128 stands for zero in the data rows.
Here are some points:
[126 129 121  98 123 117 116 164 147 113 118 109 113]
[119 114 208  53 118 124 206  86 142 151 112 122 160]
[148 162 119 133 108 198  55 138  83  69 114 206 101]
[123  93 108 150  96 113 101 149  83 127  99 101 115]
[151 115 173 106 151 132 162 114 154 134 109 116 126]
[139 124 177  71 135 104 171 123 159 142 132  96 143]
[ 93 127  88 172 146 117  85 133 107 122 101 118 154]
[111 138 145  76 131 121 122 147 183 122 115  54 134]
[114 134 110 153 127 113 114 132 140 123 126 125 138]
[100  35 137 141 173  47 173 156  96 222 109  64 204]
[106 152 127 126 124 129 143 121 135 167 134 127 141]
[131 163  59 142 128 194 152  57 121  49 197 169  67]
[179 112 172 178 125  65 118 184  81 179 125 136 158]
[ 96  33 158  93 164  81 192  92 137 162  69  69 143]
[111  48 122 152 133  99 133 137 109 164  96  68 154]
[103 163  62 152 154 199 119  92 119  55 137 145  51]
[ 71  70  65 119 162 123 190 113 180 133  89  48 121]
[112  77 153 182 146  31 120 172  31 227 106 106 219]
Here are 12 more points, each followed by its number:
[ 85  94 102 122 165 131 155 100 134 146 111 111 105] 0
[124  73 181  64 163  96 185  95 145 146 102  68 133] 1
[151 151 141 167  99 112  77 141 119 141 128 189 126] 2
[157 162 155 164 116 137  93 173 125 136 164 149 157] 3
[191 226 181 106  81 188  43 165 156  54 155 214  88] 4
[  9  64 111 178 155  82 209 133 158 170 114  65 138] 5
[128 134 170 115 113 125 107 148 131 166 115 116 145] 6
[163 140 195 100 134 116  83 142 143 120 125 155 130] 7
[118 176  74 112 127 194 130  83 167  32 167 135  72] 8
[131 162  68 111 174 218 120  60 123  41 187 142  49] 9
[124  94 129 169 121 109 185  99 142 187 135 104 145] 10
[183 224 108 181 104 182  64 141  98  47 195 245  79] 11
Which two of these numbered points are nearest to each point below, looking only along the 4 directions in which the first points spread most? Their numbers follow each, nearest first.
[128 154 127  93 120 151 139 126 158 108 142 135 132] > 7 6
[ 66 105  60 129 134 150 180 119 176 169 131 107 112] > 0 10
[126  79 133  63 150 115 203 102 153 181 114  65 135] > 1 10
[ 95  76 132 112 132  79 152 134 147 114  73  21 165] > 5 1
[ 82 125  50 142 145 132 128 123 139 102 113 120 123] > 0 10
[131 111 152  72 130 115 190  97 179 146 129  96 137] > 1 10
[185 143 182 122 123  88  60 226  40 150 121 148 151] > 3 2
